Turns in one plane each, and the order they were made in; the first pair answered:
turn merik:
 -79  -35  -93  -40  -97  147  -59  -71  -77   76  109   97   66  169   52  119   77   46 -117  -33   94   41   40  167 =>   20  -98 -122    3  -50  171  -11  -88  -23   59  137  152  -38  165   13   -8  129    9  -34   16   70  100   -9  131
 24 -52 -40 -25 -78  38 -36  -8  -7 -54  53  53 -43 -39 124  45 146  58 -88 115 -53  14  47  97 =>   71  -25  -65   68  -18   82   56   30   35    6   71   74  -98  -22   -1  -37  152    7 -100   45  -52   74  -87  -58
   4  -29  189  102  -20  176  176 -119   39  -54   46  -67  -44  167  -73  -93 -116  -75  -79  184   45  -63 -101  -60 =>  -64  -22  202    6  -99  140  113 -110  -57 -108    4 -101   50  197   20  -10 -128  -34 -131  173   39  -82   10   23
turn vabom:
 -17  146  119  124  -27   11   81  -60  -36   43  -85 -129   19   53 -135  -77 -189 -179  -45  -39 -151  -41   51 -103 =>  134  -91   31  107    8   60   96 -156   27   14    8  -23  -90   24  -26 -102 -134  -96  106  146 -197  105   31  -36
  17 -313  -74  136  -21   72    6 -357  158 -151  136  -23  -22  113   40 -141   77 -110  192  256 -133  173  -71   26 =>   19   57   34  -15   81 -250  -41  -25  186 -136  -42  -25  -31 -333  -40    7  120   25  394   42  149   52 -196 -142
  82  151  129   73   43 -100 -138  -67  238   32  -83  -57   28 -279 -268 -127  166   69  153   -1  291  -31 -227  -39 => -121  185  171  239  -87   50 -173 -235  149   82  -93 -132  182  122 -353 -193   30  -91 -140   19   82  -35 -144   42
 168   88  357  191   40  -94  263   68  450   51  -59  -70  -61 -126 -267 -151 -185   76  -46  -67  -35   70  -94 -308 =>  111  -33  340  275  -54   63  255  -59  385   59    4  -75   12  105 -277 -191 -230   16 -183  -47 -158   83  -13 -228
turn mado:
 204  -88  -85 -123   81   34   -8 -112   30  -25   28   75  -90   75  212  -54  104   35  114  198 -172   57  -45   76 =>  178   33 -107 -205  102  -40  -49   61   36  -18   -9  135 -100  -79  159   53  191  115  179   21   54   36 -128    8
-114  120 -215  120   75  -55  -46  101  205  180  -38  -38  213  404 -261 -111 -312  -49   51 -123  281  -19 -158  -35 => -102  105 -182  143   81  -40  -36   38  162  139  -77 -117  206  430 -214 -100 -367  -91   56  -53  166  -28 -119  -45
  50  -77 -156  -16    5  145   56  -59   43  198  135  112  -15   26  -35   -2  230   26  -99  -52   66   74    6   47 =>   28  186  -12  -62   55  -18   71   88   10  131  -31  -44   63 -130  -97   58  127   50  -56 -177  155  -97  -49  -69

(2 to 3 turns a pair)
 147   77  -44  106  -14   79   62   39   -8   89    8   76 -120 -109 -131   17  117   35  121  -54  106   96 -169 -105 =>    8   52  -23  228  -79  165   88  -94    2   74    3  -12   -9  158 -169  -81   -4  -82  -64   -5  -71   67  -99  -82 | vabom, mado, mado
-254  118   73  110 -117  -53  118   75 -195  -40  -88 -156  271  174   22   61  -81 -235 -305 -174   45 -229  201  211 => -200   75 -109   32  -86  -81   70  274 -169   76    1   94  164   25  -20  121  241  -28 -167 -311  376  -83   70  240 | vabom, mado, vabom
 172   -6  -21  -34   37 -105   88  -15    8  -27 -117  -87   -9 -209  159   49 -120   29   42  281 -212  -23   24  -84 =>  206  -93 -129   52    0   71  157  -63   45   98   38   60 -105  -57   39  -34  -13  -24   20  255 -219   80  -76 -101 | merik, mado
-186   10 -130 -126 -112  253  -74 -118  170   49  268  140  119  282   31  137  259   13 -319 -260   48  -49   67   64 => -128  353  154 -191   21  -94  -51   10  203 -191  -80 -182  161  -97   80  175  -53  -23  -49 -250  -92 -312   99 -182 | vabom, vabom, mado
-320  348  -27   93 -144    8  -50  187 -113   51 -144    8  328  297 -222   83   17  -78 -403 -218  137 -261   -8  102 =>  177  151  -66 -211  116 -228  -34  333   19 -102 -161  160  -57 -456   24  140  176  174  278  -56  303  -47 -184  -30 | mado, vabom, vabom
 -11   43  250   11  182 -119    7   10    5  -94  -56 -176   33  -37 -167  173 -257   17  137   13 -197   33  -28 -180 =>   -9 -212    3    4  136   58   -7   70   45   56  236  131 -120  -18 -160  177   73  114  152  -42   32  281 -134  -38 | mado, mado
-262  178   66  -72 -188   39    1  133  -86  109   56 -180  285  -18  132  232  -60   41 -241 -121  237 -145  142  178 =>   18 -208  -94 -208 -116  141  -19   15  -17  105  249   39   41 -136  309  183  120  171   64  104  210  158   89  285 | mado, mado, vabom
 270   98   74 -246  -35 -141 -244 -196  -54 -131 -343 -104 -214 -199  163   79  -48    2  -30  206 -160   30  180  105 =>  141  142  113 -178 -100  -58 -241 -228 -101  -83 -355 -139  -97   -2   94   68 -125 -114 -187  207 -231  -10  255  123 | vabom, vabom
  23 -157 -179  -88   29  -46    6   47    7   88   76  212  -58 -165   98   67  259  169   57   54  244  128   63  176 => -217  -38 -104   64 -111  103   28  -60  -98  109   75   80  110  208    6   61  134   17 -287   -9   96   10  159  219 | vabom, vabom
 232 -380 -166 -153   95  238  -22 -312  228  -82   -3  165 -389 -122  238 -137   47  -31  317  251 -103  267  -86  220 => -190  366  294    5  -24  -16  -30 -132  114 -200 -474 -300  107   65  -69  -21 -397 -262 -141  -69 -236 -291    8   22 | mado, mado, vabom
  56  341  215    3   82 -219   21  194   62 -100 -179 -128   46 -240  -85    6  -72  -21  160  -96  109 -221 -142 -228 =>  195 -168 -150   -5   51   92   16   28  101   84  247  271 -198 -103   15  -27  280   94  199   31  254  162 -214  -51 | vabom, mado, vabom
 262  347  116   55   85  -66  233  211   64  -38  -10  -69   97 -227 -421    6   80 -123 -107 -127  106  -89 -337  -17 =>  160   85  -46  162  -75  200  218   33   30   89  185   88   77  142 -420  -58  198 -161 -363  -44   44   68 -291  167 | vabom, mado
 -70   73   80 -186  -27 -184 -194  -33 -167 -106  -48 -145  272 -112  166   55 -342  231   -7  136  -57 -276  -57  172 =>  -50 -127 -173 -184  -56  -45 -208   -6 -110   79  239  197  113  -65  156   36    6  376   34   83  198  -39 -147  306 | mado, mado
 -12 -169  -61   32  -51   41   25 -113   -6  -58   -5   25  -57  124  207  -41 -111   30   33  184  -25   20   96   67 => -134  127  -61   25  -80  -42  -18  124  -32   -4  -35   57   -8   56   47   92   22   94  -33 -123  277  -73   -5   22 | mado, vabom
 -16  207   59  212    5   47  125  -77   76  -47 -207 -187  -24  143 -383 -141   86 -208  -21 -180 -310   46 -255 -188 => -135 -214 -109  -57 -308  141 -102 -216 -117  -71   11  -51  151  274   70   97  234  -50 -134   -1 -196  149   81  344 | merik, mado
